(in the rows, 128 means zero)
A single turn carries every row of the set below to another of its rows. Some are shown first; where does it send the rows asked next?
busiz: [136 130  98 130 119 131 117 160 146 137 165  79 133 115 140 132 143  84
  90  87 133 130 128 101 159 126 108 135 136 133 159 100 139 177 159 144
 109 131 111  74 116 127 133 138 182 150 100 145  93  97 136 129  90 116
 109  97 122 118 129 146 128 153 146 129 178 140 114 115 151  78 142]
kat: [112 136 109 134 115 154 105 168 136 135 163 102 135 109 109 129 148  86
 116 102 140 137 131 132 153 120 112 119 148 137 155 121 144 179 159 170
 115 142  93  98 134 133 127 155 161 145 120 138 108  87 117 133 101 115
  87  90 106 123 121 141 111 148 134 117 168 152 104 112 169  69 155]
zaz: [124 120 129 137 133 142 103 144 143 133 162 116 101 124 128 131 139 102
  97  93 139 128 108 108 136 120 139 120 106 131 143  66 150 180 144 133
 120 123 118  75 102 151 110 163 154 150 105 121 104 106 145 141  75 113
 125 112  72 128 121 133 136 132 116  94 161 149 130 137 134 137 166]
Dodor: [154  96 102 179 119  90 140 167 143 139 161 133 119 101 162  92 167 116
 130  91 109 140 127 110 166 119 138 114 103 162 113  93 149 140  98 163
 133 122 128 111 123 153 121 146 133 166 109 133 142 129 126  92 115 125
  76  93 123 121 116 126 124 145 134 121 180 124 136 144 141  81 131]
pibu: [102 110 127 144 109 154  79 150 121 141 152 112 112 106  91 131 151  95
 157 104 107 139 107 118 154 104 121 106 150 142 158 101 160 172 134 162
 129 137  96 104 130 131 107 147 151 139 112 127 132  95 101 119  99 118
 120 108 117 121 126 152 120 145 110  84 164 149 127 136 176  97 165]
zor: [164 100  98 164 120  90 126 164 150 137 169 112 109 107 175  89 150 116
 112  87 112 141 117  96 172 119 132 129 102 151 130  85 141 157 113 153
 123 121 118  97 102 153 125 138 146 166  93 130 126 125 140  96  98 128
 100 103 118 119 121 129 121 145 138 114 189 130 137 139 140  83 131]
zuke: [102 112  99 113 124 122 125 158 118 111 185 110 160 168 107 114 123 144
 130  84 149 122 171 146 111 136 101 100 144 129 123  92 139 120 107 110
 117 134 154 109 126 141 147 150 123 124 117 101 150 130 114 105  71 103
 131 115 158 110  77 134 120 121 172 145 159 147 116 123 170 139 146]
kimu: [118 113 117 142 111 135  84 142 132 147 160  92 111 111 123 130 140  91
 129  90  98 131 106  87 153 108 115 122 142 136 161  85 154 175 136 143
 120 129 105  82 108 125 115 131 172 145  92 131 113 100 123 117  85 122
 146 119 124 114 133 157 131 154 121  91 178 144 137 137 159 106 150]
gozar: [101 115  98 115 125 121 124 156 119 114 186 107 163 167 111 114 121 142
 126  83 148 120 172 143 109 135  97 100 142 129 122  91 140 121 105 110
 118 132 154 106 125 142 149 148 127 125 114 101 149 131 117 103  72 104
 133 117 156 109  79 135 120 122 173 145 161 147 118 123 168 140 146]
fef: [145 119  93 149 129 112 132 135 147 135 171  90 119 111 144 108 158  80
 135  78 109 127 129  88 184 121 127 134  87 153 131  85 144 130 131 126
 130 106 147  69 132 158 117 117 168 151  86 126  93 122 143 112  95 121
 108 127 118 128 116 131 139 152 131 113 161 110 152 144 154  99 139]
vil: [112 124 107 146 117 146 129 172 125 138 153 118 144 105  94 129 177  85
 140 103 135 140 139 142 161 122 118 105 134 159 132 125 159 151 139 173
 131 138 113 109 160 138 121 159 139 150 135 147 128  93 100 118 122 109
  60  75 116 126 114 138 121 142 139 134 158 138 106 123 165  70 156]
mez: [129  88 116 169 113 109 134 143 121 150 139 114 125 105 112 131 182  91
 158  90  92 127 116  94 164 113 128 103 126 165 122  80 168 127 104 140
 139 118 144  94 147 123 110 135 150 152 113 148 141 118 103 100 118 113
 110  94 153 113 124 151 153 149 127 124 162 116 144 157 144 110 145]
Dozad: [135 128 105 136 125 133 100 140 149 120 173  92 106 113 135 113 139  87
 133  89 123 125 121 103 175 114 129 134 111 134 154  93 133 157 152 138
 120 113 122  76 122 156 119 123 175 139  88 113  84 116 143 133  85 123
 113 135 106 133 118 129 118 154 115  88 154 129 140 134 170  92 149]
Zab: [109  96 126 160 110 138 110 152 115 143 139 125 120 103  83 130 178  96
 175 105 103 135 113 121 159 106 130  94 139 160 134  98 168 142 116 161
 141 131 121 111 154 131 106 148 137 145 124 138 149 107  90 109 120 111
  98  91 134 121 120 148 133 144 115 104 152 133 132 148 166  99 162]
sedad: [128 117  99 168 127 114 146 139 138 140 162 116 130 101 125 107 178  78
 159  85 104 125 143 108 177 121 131 115  89 168 110  99 155 111 112 146
 142 108 155  87 157 160 113 129 147 151 107 128 111 125 124 106 117 120
  79 116 121 130 106 127 138 152 128 118 151 105 152 151 158  95 143]
Mer: [106 111 137 165 132 138 134 149 131 141 147 154 120 112 102 132 174 100
 131 100 133 124 126 137 129 118 148  89 108 156 107  82 166 143 114 157
 138 124 136 101 146 154 102 179 123 149 136 128 135 113 118 129 112 110
  80  89  82 129 107 125 141 131 112 109 144 136 132 149 134 133 168]
miluv: [102 116  98 111 129 124 122 157 116 121 185 103 159 172 105 113 115 139
 126  89 148 128 172 146 113 136 102 100 140 131 130  82 144 120 113 115
 120 141 147 107 113 149 144 152 128 121 118  96 150 126 120 100  66 105
 133 116 156 117  83 139 118 116 170 143 165 146 111 124 170 142 153]
rogi: [100 120  95 113 126 117 129 158 117 114 186 107 156 165 109 113 119 140
 127  88 150 129 171 146 105 136 101 100 139 134 125  85 145 114 109 112
 122 138 155 111 121 145 149 149 133 122 117  97 147 130 116 106  71 104
 134 113 162 118  78 136 119 118 169 145 158 139 117 124 168 140 149]
zali: [101 114 102 117 127 120 128 158 115 118 181 110 160 170 106 114 117 140
 127  90 150 122 174 149 107 136 104  96 145 132 125  81 141 115 110 115
 117 140 153 109 118 144 145 154 129 119 121  97 150 127 118 102  73 107
 128 112 162 117  83 137 119 120 169 144 161 143 110 125 167 141 151]
dut: [136 110 117 148 138 119 133 139 144 147 164 112 111 123 142 127 156  96
  93  82 124 123 117  91 141 130 135 121  86 147 124  55 160 155 122 120
 128 114 143  65 109 150 110 156 150 160 102 132 110 115 148 122  84 113
 123 106  88 123 119 135 155 131 130 116 171 130 144 147 119 147 156]
tib: [140 101 114 176 116 107 124 174 138 130 156 145 114  99 141  96 164 121
 142 104 121 143 123 133 160 111 143 105 122 156 117 106 146 148 108 180
 131 129 112 126 132 155 119 157 126 157 120 125 147 124 117 104 119 125
  65  92 113 126 113 122 109 146 121 106 169 137 125 140 153  71 141]
boge: [156 107 106 151 116 111 101 168 150 126 170 113 100 110 163  94 137 122
 114  96 122 145 110 109 168 114 135 130 117 138 146  93 134 176 130 162
 118 128  98 104  98 154 123 144 151 157  95 119 122 119 138 111  91 128
 102 109 106 125 125 128 107 146 125  95 185 147 126 130 153  76 139]
Fik: [123 106 122 168 137 116 154 142 137 151 152 138 123 115 126 129 177  95
 115  85 121 121 129 108 139 126 141 101  86 164 101  65 171 133 103 135
 140 114 153  82 133 151 105 165 132 161 121 138 127 118 131 116 107 111
  96  93  93 124 110 130 159 131 129 126 159 122 144 155 120 143 156]
sipe: [139 105 102 170 144 106 132 145 137 155 164 105 119 123 143 116 144  89
 115  79  98 105 120  95 166 128 122 133 101 148 135  78 128 116 127 128
 118 109 159  85 110 124 134 141 139 154 118 157 124 120 149 133 103 118
 104 110 104 132 164 119 142 159 141 129 173 130 143 124 123 117 148]
Sesok: [153 113  89 143 120 109 149 157 141 143 159  83 143 114 142 128 168  81
 100  80 125 128 134  92 170 134 111 129 115 150 135  90 148 148 137 130
 120 123 142  73 133 127 130 133 172 159 104 158 105 108 131 113 106 109
  98  84 142 117 125 144 147 151 158 155 176 119 121 130 137  88 135]
Kili: [100 117  99 117 129 118 128 156 117 121 182 108 162 170 109 113 118 139
 125  88 147 123 176 145 106 137 102  99 144 132 123  80 144 114 106 117
 119 140 153 106 116 146 144 153 129 121 119  98 149 127 119  99  70 108
 132 115 160 115  83 138 122 122 170 144 164 143 113 126 166 141 149]
lukud: [ 99 118  98 115 129 121 126 157 118 124 185 106 162 172 108 112 116 138
 125  88 145 124 176 145 109 137 100 100 141 133 128  81 144 119 109 115
 120 140 149 105 114 147 145 151 128 122 117  96 148 125 121  97  68 109
 134 118 157 115  83 139 119 119 172 145 166 144 114 123 169 142 151]
bipes: [106 127 114 167 124 137 125 147 135 129 157 133 126  97 103 115 172  83
 168  99 116 125 141 136 166 109 138 102 115 159 118 115 148 123 124 169
 139 118 131 106 166 161 111 141 142 140 119 118 116 119 113 123 119 121
  66 116 109 133 104 120 119 154 110  98 137 122 140 145 172  82 154]
dinuz: [100 113  99 110 125 127 120 159 116 112 187 107 160 168 104 114 121 144
 131  87 150 122 170 147 113 135  99  99 141 132 125  92 140 122 108 110
 119 133 151 108 125 144 147 152 122 124 116 100 151 128 114 103  71 102
 131 114 154 111  77 133 117 117 173 142 159 149 116 123 172 139 151]
satog: [106 120 118 155 142 151  89 156 128 144 170 117 110 122 106 117 129  94
 133 100 114 118 114 133 158 117 123 123 122 138 158 108 126 146 148 161
 115 128 118 106 112 134 127 161 124 141 131 139 131 104 132 147  99 119
  92 113  72 142 160 116 110 152 120  96 164 160 125 111 155 102 169]
zod: [111 134 119 145 120 150  95 147 140 117 165 119 111 104 109 114 147  88
 153 103 128 128 128 134 164 106 136 115 128 137 146 113 136 152 149 162
 125 122 112  99 142 158 116 138 160 134 107 108  98 113 124 140  99 124
  87 127  99 136 110 123 107 155 104  79 140 137 130 132 180  81 157]
vati: [129  98 108 177 143 113 142 152 124 152 152 124 125 121 117 118 164  92
 143  89 103 108 123 118 169 125 131 116  97 160 123  88 136  99 117 142
 129 115 163 103 136 128 128 154 117 153 136 158 147 123 128 129 123 112
  77  96 106 137 155 114 140 153 135 134 157 129 138 130 131 113 156]
pif: [ 96 121  95 112 125 121 124 159 115 116 188 106 155 166 103 112 119 141
 129  91 150 133 171 148 106 135 101 100 138 135 126  89 147 117 113 112
 123 142 151 112 121 147 145 149 130 121 116  95 148 127 115 106  69 105
 135 113 157 120  78 137 115 114 169 142 161 143 114 121 171 139 152]
tuzok: [ 98 118  97 113 125 118 127 159 116 114 185 107 157 165 104 114 121 141
 130  90 151 131 170 148 105 134 103  99 138 134 125  88 144 115 110 111
 123 140 154 112 122 146 146 148 131 120 117  97 149 129 114 107  71 104
 133 111 161 120  79 136 116 115 168 144 158 141 115 123 170 138 151]
Sab: [ 98 118  98 112 125 124 121 155 120 116 190 106 161 166 110 112 119 142
 124  83 148 122 173 141 108 135  96 101 142 129 124  92 140 124 105 111
 118 134 150 105 122 143 149 148 125 126 114 102 149 127 116 103  68 104
 135 117 153 109  77 137 119 121 174 142 165 148 117 123 169 141 148]
Getu: [ 96 122  94 111 126 121 125 158 118 117 188 104 156 166 107 111 116 140
 126  88 150 132 171 147 104 135 101 101 139 133 128  88 147 119 112 113
 122 140 150 111 117 146 147 147 133 121 115  95 145 125 116 105  68 106
 138 116 157 119  78 137 116 117 169 142 162 144 118 121 171 139 149]
rura: [100 117  96 110 125 127 118 157 118 114 189 106 158 168 107 114 120 143
 127  83 149 124 171 143 111 135  97 101 141 130 127  93 141 126 107 111
 117 135 148 108 123 143 148 150 123 125 116  99 150 128 116 102  68 104
 134 117 151 110  77 136 115 119 174 141 163 150 116 121 172 137 150]
pini: [141 106 115 160 114 120 101 176 142 121 161 134 104 103 143  96 146 123
 132 107 129 146 113 132 159 108 142 114 129 140 140 106 136 172 127 180
 124 135  93 121 116 155 120 156 137 152 111 117 135 119 123 114 103 126
  80 100 103 128 118 123  99 146 115  92 171 151 120 131 162  70 147]
Nif: [110 107 116 167 141 142 116 159 119 144 157 133 120 118  93 118 155  97
 154 101 111 119 119 142 164 118 131 110 112 155 136 106 136 118 130 161
 126 126 139 117 138 134 124 165 109 147 146 147 147 112 118 137 121 112
  68  99  84 143 152 112 119 148 125 114 151 149 127 119 150 101 169]
zuden: [106 122 141 147 129 155 103 152 135 128 154 140 106 118 102 135 152 105
 118 105 144 128 114 139 127 113 146 100 119 138 134  81 155 170 138 156
 127 128 114  98 125 153 105 177 136 145 126 119 119 106 127 145  93 112
  97 100  69 132 113 126 126 131 105  89 147 154 124 137 146 129 174]
mil: [102 113  99 112 129 123 123 158 115 117 180 106 158 173 102 114 118 140
 128  91 151 124 172 149 113 135 105  98 142 131 129  81 142 119 114 115
 120 141 148 108 117 147 144 153 127 118 120  96 150 126 117 101  69 104
 130 114 159 118  82 138 118 118 168 143 162 146 109 123 171 140 153]
rim: [134  99 112 157 113 106 118 137 132 153 151  93 119 109 136 130 159  86
 130  81  89 124 112  71 161 115 117 120 128 149 140  71 159 149 114 129
 128 118 136  76 119 119 116 124 171 151  92 145 121 115 123 104  96 118
 141 108 147 110 133 156 152 155 131 116 177 122 148 149 142 113 139]
Zonil: [ 97 121  94 114 127 117 129 157 118 117 188 106 159 165 110 113 117 139
 123  88 148 130 172 145 103 136 102 100 139 133 126  87 145 116 110 113
 121 139 153 110 117 145 147 147 134 120 114  96 145 128 116 106  69 105
 137 114 160 118  80 138 118 117 169 144 160 141 118 123 168 139 149]
vip: [137 110  95 155 120 117 160 165 127 143 148 106 150 107 114 126 189  84
 131  89 125 134 140 116 172 131 117 111 113 167 118 105 161 131 127 150
 132 127 143  94 160 135 123 146 148 160 126 160 128 106 109 108 126 105
  67  70 138 122 116 139 143 143 153 160 164 118 119 133 146  83 142]
nid: [125 120 108 155 145 131 100 148 138 149 173 100 109 126 137 116 122  90
 109  87 105 111 114 103 160 122 117 137 115 134 158  88 121 143 145 138
 108 119 130  85  96 125 135 146 144 148 114 143 116 110 152 144  89 122
 115 120  82 134 167 120 125 159 132 106 175 150 135 112 138 110 157]

Zab goes to kimu
zor goes to tib
rura goes to gozar
And these:
bipes goes to Dozad
satog goes to sipe
zuden goes to dut
busiz goes to vip

A single turn carries every row of the set below to another of its rows. Some are shown first; where does it send the rows asked next?
bopav: [156  85 101 102 146 118 105  80 134 168 127 129 115 129 102 131 141 144
 107 137 129 119 124 150 110 155 123 122  96 117 128 130 112 143 172  94
  93]
doke: [133 140 162 113 147 139 128 121 132 140 138 122 182  94 117 139 124 148
 110 140 158 115 145 171 117 108 142 149 108 121 143  98 128 114 129  99
 109]
gomet: [142 114 143 118 148 123  89  89 129 151 121 111 159  88 108 126 124 126
 130 119 111  89 123 156 127 132 115 160 125 109 112 148 106 109 167 130
 119]
Dolez: [174 101 120 129 132  88 112 132 117 144 121 137 138 123 100 161 155 139
 132 109 143 101 138 151 114 136 139 126 149 131 145 144 151 102 128 112
  76]
Vate: [172 114 101 122 136  98 106 121 102 169 121 115 134 124 120 120 165 154
 124 100 153 115 132 161 107 142 146 128 114 134 139 162 122 103 155  85
  92]
Kamit: [152  97 112  86 146 113 102 102 114 151 152  99 150 123 122 109 128 156
 136  95 150 106 138 136 115 138 126 139 113 116 121 152 141  95 169 108
  88]
liv: [169  99 129  98 118 129 113 143 154 163 149 167 151 151 139 110 143 129
  95 120 141 114 143 146 137 120  95 135 134 119 129 120 143 124 133 115
  97]
lumak: [145 106 120 124  70 133 104  93 107 147 141 147 139 118 142 139 152 103
 144 127 181 118 124 144  80 110 116 131 128 143 136 122 129 140 138  95
  91]
Vamoz: [133 135 150 115 119 117 117 109 130 151 145 148 139  88 166 116 149 135
 130 148 136 102 131 151  88 121 114 132 135 121  83 144 136  94 106 108
 136]
nek: [171 118 115  95 128 125 104 127 121 131 131 144 141 110 101 173 160 157
 149 114 114 113 127 156 109 126 109 142 148 101 113 167 148  97 151  97
  94]
zise: [114 117 130 110 168 134  94 139 127 128 125 156 154 119 128 141 140 146
 142 144 108 104 123 149 127 150 151 141 140  97 126 137 135 117 145  80
  95]
Kelaf: [148  90 136 111 122 155 133 110 122 135 134 126 172  95 147 177 171 138
 108 120 155 151 118 150 113 140 123 145 100 134 162 141  89 131 156 104
  96]
guf: [158 109 136 118 126 142 133  98 134 151 106 135 138  58 109 165 150 134
  93 121 153 115 121 136  99 113 116 119 101 121 112 139  96 126 146  93
 133]
Fupof: [135 123 126  92 105 131 101  94 131 139 141 138 139 122 141 128 176 138
 132 109 163 109 130 145  75 141 116 141  91 140 164 124 119 134 141 130
 144]
Pala: [108 107 134 106 138 141 121  61 152 164 136 136 145  98 143 125 172 160
 128 135 160 119 123 160  79 136 119 127 128 117 114 133 150 125 141 126
 118]
Lifik: [157 139 114 118 131 158  85 118 123 129 127 142 154  93 137 134 193 132
  96 135 155 121 115 188 118 111 110 129 139 122 118 166 123 126 157 126
  71]
leger: [125 127 144 109 148 148 124 111 154 138 158 142  98 121  95 152 148 135
 118 137 174 121 116 126 114 129 122 120 111 119 138 100 121 130 123  92
  94]
Vumi: [145 132 148 107 161 121 143 104 152 125 130 117 118 101 162 144 149 153
 106 137 143 122 104 119 123 143 115 132 112 127 124 166  96 123 109 100
 108]
lires: [167 104 104 123 137 133  91 138  86 141 112 153 131  84 144 160 133 141
 129 132 148 101 135 142 115 138 108 132 149 115 115 157 119 140 144 106
  66]
Bikup: [131 115  93  86 143 120 101 102 129 125 158 113 137 106 112 144 159 125
 149 117 118 107 125 142 126 145 139 132 127 112  98 161 137  89 150 100
  93]
ponip: [135 118 130 106 137 157 128 101 114 134 130 135 120  85 165 140 134 121
 102 148 156 140 149 132 129 142 152 130 132 136 130 140 122 138 136  59
 105]
Nilil: [118 132 128 122 121  91 116 116 143 114 139 130 135 118 149 120 139 115
 105 145 147 135 133 127 103 148  90 128 147  74 140 145 132 104 148 105
 105]
Lefe: [153 123 140 133 148 140 155 109 136 140 147 138 161 101 137 146 142 155
 137 141 152 118 102 141 110  76 111 133 126 110 108 130  89 112 144  89
  72]
pib: [175 135 116 122 143 108  84 136 116 157 164 148 143 136 112 140 144 127
 116 109 158 107 135 153 108 149 122 148 107 114 144 125  98 133 134 126
  69]
bizot: [128 119 128 156 109 122 128 127 131 132 131 154 159 130 156 143 143 163
  85 126 144 130 118 162 113  90 123 119 116 117 159 140 139 152 163 109
  89]
Veso: [132 109 150 100 129 154 134 102 150 171 147 114 146 111 140 146 137 165
 141 122 166 116 137 161 150 137 107 148 122 145 133 122 108 134 110 104
  98]
fafuv: [141 136 143 125 124 158  90 110 139 155 121 143 163 138 120  98 136 136
 128  96 146 132  89 154 130 103 104 146 125 124 100 150 129 116 167 106
 101]
Kal: [153 142 138 100 116 125 111  89 128 153 150 153 136 102 150 102 145 162
 126 140 149 109 176 182 133 137 113 116 148 124 105 137 116 111 165 111
 117]
manap: [137 119 110 129 132 135 136  93 129 124 124 138 153  99 151 126 159 132
 103 100 142 119 133 193  95 162 136 114 104 108 132 119 149 137 147 128
  99]
doka: [123 111 122 132 100 126 120 119 116 152 158 134 115 107 163 108 143 132
 104 124 162 100 136 160 149 100 125 122 113 157 141 141 119 152 165 127
 103]
Pum: [103 132 121 107 124 125 108 120 141 132 173 139 141 115 156 122 158 154
  94 119 144 146 116 141 130 120 104 143  93 113 135 164 113 140 173 132
 128]
Puv: [150 152 116 119 131 158 118 114 120 143 151 121 146  88 148 156 130 139
 129 112 165 130 148 118 105 108  87 155 132 110 141 125  82 118 137 114
 105]
zetu: [140 141 130 116 112 110 110 117 112 120 141 162 162 122 161 147 151 138
 127 176 160 136 115 131  64 113 124 124 131 116 133 131 136 102 141  93
  93]
Lufog: [125  99 102  92 135 134 102 129 136  95 110 153 147 121 144 120 143 137
 114 130 122  94 122 127 140 119 123  99 115 136 124 121 138 118 128 124
 105]
mabet: [133 128 136  94  97  99  93 119 124 115 111 166 153 108 101 127 138 143
 129 104 190 104 127 150 117 135 111 120 108 125 129 136 132 150 144 113
 124]
loguz: [141 126  88 115 137 108 111 105 135 149  97 119 128 114 134 125 163 120
  98 167 142 140 104 145 131 137 106 120 119 153 138 145 116 107 162 137
 102]
fipu: [101 110 117 130 115 144 137 108 151 145 161 148 127 107 140 152 131 149
 118 139 129 130 107 156 138 104  95 119 123 122  95 132 151 134 159 136
  99]
Pur: [145  91 163  99 117 119 123 134 110 109 148 139 133 102 117 141 146 115
 125 145 155 119 122 141 134 101 125 131 100 140 140 126  98 130 115  82
  92]
fuzeg: [130 150 147 137  96 109 104 130 133 120 139 166 127 105 136 156 146 143
 100 138 126 114 113 159 139  98 116 118 119 142 116 164 120 134 132 124
 127]
tapap: [137 139 111 137  94 140 131 131 125 149 130 157 124 111 129 146 148 117
 155 135 159 104  96 154 105 135 108 111 131 120 116 116 123 106 193  99
  98]

nek goes to Kamit
bopav goes to lires
mabet goes to Nilil
And these:
zetu goes to Pala
Puv goes to doke
Pum goes to bizot
Veso goes to Pur
loguz goes to Lifik

A single turn carries every row of the set below to another of its rows. Some are shown first; where does it send the rows asked next?
tarad: [119 141 121 108 131 159 117 116 129 127 121 118 155 174 130 163]
val: [158 140 152 120 135 129 138 148 154 108 117 131 116 107 118 131]
kedud: [107 143  84 105 117 127 136 145 127 137 137 131 169 152 115 132]
pes: [113 145  85 108 115 135 133 142 124 149 135 133 166 144 116 139]
tof: [138 131 126 120 122 138 162 161 129  98 119 142 128 111 101 151]
Sego: [118 139 107  85 116 131 164 142 123 129 163 119 123 143 164 139]
kupu: [135 122 150 121 146 144 125 156 135 106 114 125 145 131 104 144]
fakeb: [156 163 127  97 123 127 130 117 184 139 122 123 116 143 152 138]
Pori: [158 155 132 114 103 135 100 134 149 138 118 136 165 154 151 126]
nezi: [147 165  99 103 109 116 136 129 141 139 126 179 122 124 145 148]
Suda: [153 158 137 114 106 129  97 129 144 128 118 135 160 157 153 118]
funim: [161 140 158 129 139 128 141 158 119  97 151 143 131 130 134 136]
bov: [149 127 142 117 139 123 149 181 140 103 153 123 150 134 124 134]
sifo: [141 161 102  95 108 109 138 127 137 132 128 175 119 122 151 146]
rab: [112 132  98 105 134 137 131 116 178  98 129 105 131 153 139 141]
Vavo: [144 169 135 113 138 125 139 127 125 116 158 150 112 166 170 129]
nasan: [118 138  99 111 121 147 139 102 144  82 126 136 116 147 145 162]
Fela: [143 156 107 129 108 140 142 111 171  78 125 121 125 158 142 130]
diro: [141 120 141 103 142 124 149 165 121 111 154 133 127 110 135 151]
toli: [135 142 123 100 121 135 145 166 147 111 150 124 158 192 159 130]
Ved: [139 167  87 114  98 141 177 129 142 115 130 146 127 153 121 154]

nezi goes to pes
fakeb goes to Ved
And these:
Vavo goes to Sego
funim goes to diro
kupu goes to val
Fela goes to nasan
kedud goes to Suda

